-7	2	-10	-11	32	31
-24	-47	25	-31	-9	66
==> -31

-53	-1	3	13	0	36
-36	-65	30	29	-10	18
==> 29

9	13	-53	34	-4	-58
-8	-9	-14	26	20	-50
==> 26

-33	21	2	-26	-5
35	37	-56	37	57
==> -56

48	-37	8	-6	8
-1	7	21	-15	-14
==> 21

57	17	-14	-22
-28	1	15	-16
==> 1

-11	25	-6	-11	-4
-27	57	10	-13	-4
==> 10

-62	56	5	-49	17	32
-53	63	3	-43	31	30
==> -43
---
[111  99  18 185 176 239] 99

[[ 12   3   2   6  47  11]
 [ 11  -3   9   6 -44 -13]
 [ 16   9   1  14 -47   3]] -44

[[115 235 532 245 111 355 848]
 [543 462 176 366 593 244 886]] 115

[[ 13 252  48  87 179  94  42]
 [147 159 108 167  57 151 132]] 42

[7149 2249 8569 5682 7182 3805 5975] 3805

[[4381 2757 4024 7202 5307]
 [8067 2201 3822 2182 6609]
 [1135 1986 3468 3287 4304]] 1986
---
[245 122  91  23] → 122

[[146 167 102 224]
 [107  87 191  24]] → 167

[-658  736 -309 -845] → 736

[931 402  14 665] → 402

[7 1 5 6] → 1

[  6 193 140  50] → 193
---
[[84, 57, 82, 52, 61, 29, 76], [10, 55, 56, 62, 45, 80, 43], [80, 59, 37, 33, 42, 35, 61]] ==> 59
[[201, 133, 134, -185, 18], [893, 439, 764, -742, 189], [-177, -273, 161, 83, 372]] ==> -273
[[222, 150, 142, 192, 204, 195], [98, 235, 23, 159, 149, 105], [156, 242, 156, 182, 203, 240]] ==> 242
[[98, 192, 244, 184, 211, 146], [225, 158, 74, 113, 48, 148], [155, 173, 224, 93, 224, 95]] ==> 173
[[8873, 2461, 6133, 8213, 7126], [9544, 7468, 7161, 6039, 7357], [5893, 6475, 6605, 6521, 6799]] ==> 6475
[[167, 164, 181, 142, 215], [63, 60, 75, 53, 127], [50, 49, 55, 59, 87]] ==> 49
[[75, 55, 80, 20, 18, 79, 27], [48, 19, 64, 24, 27, 21, 62], [76, 77, 76, 75, 82, 75, 58]] ==> 77
---
array([[ 0.710,  0.750, -2.209,  2.263,  0.750, -0.616,  1.235],
       [ 0.403, -0.527, -0.833,  0.539, -0.527, -0.916,  1.245],
       [-1.258,  0.206,  0.916, -0.588,  0.206, -0.725, -0.204]]) yields 2.263

array([[ -8.25,  -7.30,  -5.45,  -6.29,  -6.85,  -3.03],
       [-14.84, -18.55, -14.81, -14.69,  12.59,   6.34]]) yields -6.29

array([-14.770,  10.882,  -7.230,   7.212,  16.767,   1.829,   0.280]) yields 7.212

array([ -9.206, -15.288,  13.486,   5.496,   1.623,   6.399,  17.408]) yields 5.496

array([[  45.64,  -91.87,   53.42,  -63.98,  124.75, -117.36, -103.15],
       [ 136.26,   20.25,  -13.49,    1.65,  -94.13,  -19.04, -139.95]]) yields -63.98

array([[-0.119, -0.098, -0.090, -0.020, -0.001,  0.005, -0.081],
       [-0.070, -0.053,  0.147,  0.018,  0.028, -0.031,  0.067],
       [ 0.018, -0.006,  0.013, -0.063, -0.062,  0.037, -0.174]]) yields -0.020

array([-0.05, -0.09,  0.00, -0.02,  0.16, -0.13]) yields -0.02

array([-0.65, -1.29, -0.46,  1.03, -1.33,  0.40, -0.67]) yields 1.03
---
[[ 60 -14 -29  15 -32  19 -23]
 [-28  -3  54   3 -25  -9 -35]
 [ 43   5 -68 -16  26   4  37]] ⇒ 60

[[-38  10 -34 -31  24  28]
 [-18   6  53  25 -25 -42]
 [ -5   8 -10 -25   5   7]] ⇒ -38

[[-24  -7 -41 -24  39  42  24]
 [-51  24  49 -51  -1 -10 -35]
 [-14   6  21 -14  68 -25  14]] ⇒ -24

[[ -3 -30  15 -55  67  51]
 [ 26 -33  22  30  14 -48]
 [-11   5 -59 -55 -56  20]] ⇒ -3

[[ 45 -67  19 -62]
 [-19 -64  26 -59]
 [-13 -14 -12 -29]] ⇒ 45

[[-24  25 -34  18  66  52]
 [-26 -21  10 -31  -8  31]
 [ 18  20   8   0 -15  -4]] ⇒ -24

[[ 47 -11 -15 -54 -17  31]
 [-38 -57 -41 -23 -60  36]
 [-13  38  12   8  62   5]] ⇒ 47

[[ 22 -52  50 -17 -51]
 [ 14 -35  25 -18 -43]
 [ 24 -42  49  -8 -33]] ⇒ 22

[[-16  -8  15  19  23  43  -8]
 [-12 -12 -25  30 -17 -23  26]
 [ 11 -19  15  45 -48 -26  -1]] ⇒ -16
---
-3	-14	62	-59	-24	-12
-26	10	-7	-68	6	22
-> -14

0	-16	-15	7	-27	-11	9
49	-29	-32	13	-46	-9	-1
5	-12	0	16	-13	-1	21
-> -29

-42	-62	24	27
15	-32	-62	-8
-> -62

0	-53	-66	7	1	-5
-6	5	-1	20	-11	6
-14	-27	-30	3	26	26
-> 5

-27	-35	-16	39
-50	-30	-28	31
1	8	-20	-59
-> -30

21	54	-15	16	36
9	13	51	-26	47
40	-13	17	-9	-28
-> 13

35	9	-29	-12	-5
48	9	-41	-12	-5
-13	9	-41	-40	12
-> 9

63	-40	-8	38
49	-27	30	46
61	-44	-4	44
-> -27
---
[[ -3  -6  21 -13  -3   1]
 [ 20  20  20  38   9  11]
 [ 15  19  16  57  20  -1]] value -6

[ 11 -13  59  10] value -13

[[  9   0 -42  18  21]
 [-11  -1  49 -22 -26]
 [-12 -15 -47  -6 -25]] value 0

[18 53 20 30] value 53

[[ -9  12   8  12   0  22]
 [ 17 -60  25   8  -2   5]] value 12

[[  4 -41  -8   3 -46]
 [ 16 -31  50  -5  22]] value -41

[-10  28 -49  -4] value 28

[-46  18  18 -13 -50  20   4] value 18
---
22	-1	-61	3	-8	-23	43 ==> 22
29	-30	-59	-22 ==> 29
32	36	-11	-52 ==> 32
15	-12	-8	-61	-25	0	-17 ==> 15
-55	10	3	-31 ==> -55
21	-49	37	-2	40 ==> 21
---
[[-5.435, -13.529, 32.134, -95.807, 20.002, 72.432], [-53.194, 81.739, -225.410, 79.132, 130.630, 40.949]] out -95.807
[-0.2, 1.2, -0.7, -0.4, -1.3, -1.2, -1.3] out -1.3
[[0.12, 0.06, 0.07, -0.06, -0.05, -0.01], [-0.19, -0.14, -0.19, -0.08, -0.04, -0.15], [0.12, 0.16, 0.12, -0.17, 0.00, 0.14]] out -0.06
[0.029, 0.088, 0.116, -0.115, 0.054, -0.109, -0.143] out 0.054
[[128.05, 127.20, 127.12, -138.55], [33.27, 34.94, 33.38, -146.25], [-124.03, -124.69, -123.97, 62.34]] out 127.20
[-10.446, -15.277, 11.080, -2.918] out -15.277
[[-2.091, -0.290, -0.513, 2.428, 1.343, -0.770, -1.175], [-1.577, -0.471, -0.695, 0.066, -0.215, -0.762, -1.015], [0.146, -1.078, -0.852, -1.964, -1.554, -0.755, -0.476]] out 1.343
[-1.3, 1.3, 1.4, 0.8, 0.0] out 1.4
---
-36	14	-68	-21 yields -36

-45	52	-38	-43	-48	-41 yields -38

-64	16	27	-63	40 yields 16

-21	3	25	44	-55 yields 3

14	-30	-59	-33	18 yields -30

-21	34	3	-6	-58	18	-2 yields -6

-33	-17	65	39	16	34	-4
13	-35	28	1	-54	-24	13
-8	36	-36	2	10	-10	6
yields 2

-27	-17	-55	-6	-3	-15 yields -55

0	-68	13	-2	-10	2 yields 13
---
-28	10	-1	24	60 -> -1, 60
54	24	-2	-16	53 -> -2, 54
-11	47	-4	-55	-26 -> -4, 47
-45	57	46	22	48 -> 46, 57
-6	-64	-40	-15	-24 -> -40, -6
1	-61	46	-7	8 -> 46, 46
-29	-14	10	50	44 -> 10, 50
-21	5	1	-18	49 -> 1, 49
19	55	38	36	21 -> 38, 55
-13	40	41	51	0	1	36 -> 51, 51
---
0	1	14	0	-14
-53	-19	0	-34	-5
-7	0	-12	-23	16
ans = -12

0	42	52	7
20	-29	8	-34
8	28	67	9
ans = 67

-50	2	-8	6	30	-14
-42	11	-28	-2	28	-7
-45	5	-11	0	45	2
ans = -11

41	-54	-15	-16	12
46	-4	18	22	40
1	-7	-6	-9	-34
ans = -6

35	-48	17	40	-20
48	30	43	9	17
22	-1	15	16	41
ans = 15

-6	28	45	18	-29	-3
22	22	-39	11	-12	1
3	-17	31	25	62	3
ans = 31

6	12	-14	6	-50	-16	-21
-12	16	12	10	2	14	11
2	40	40	52	46	-40	39
ans = 40

11	19	4	-22	5	6
20	26	6	10	64	34
-9	-31	-1	-22	-38	-5
ans = -1
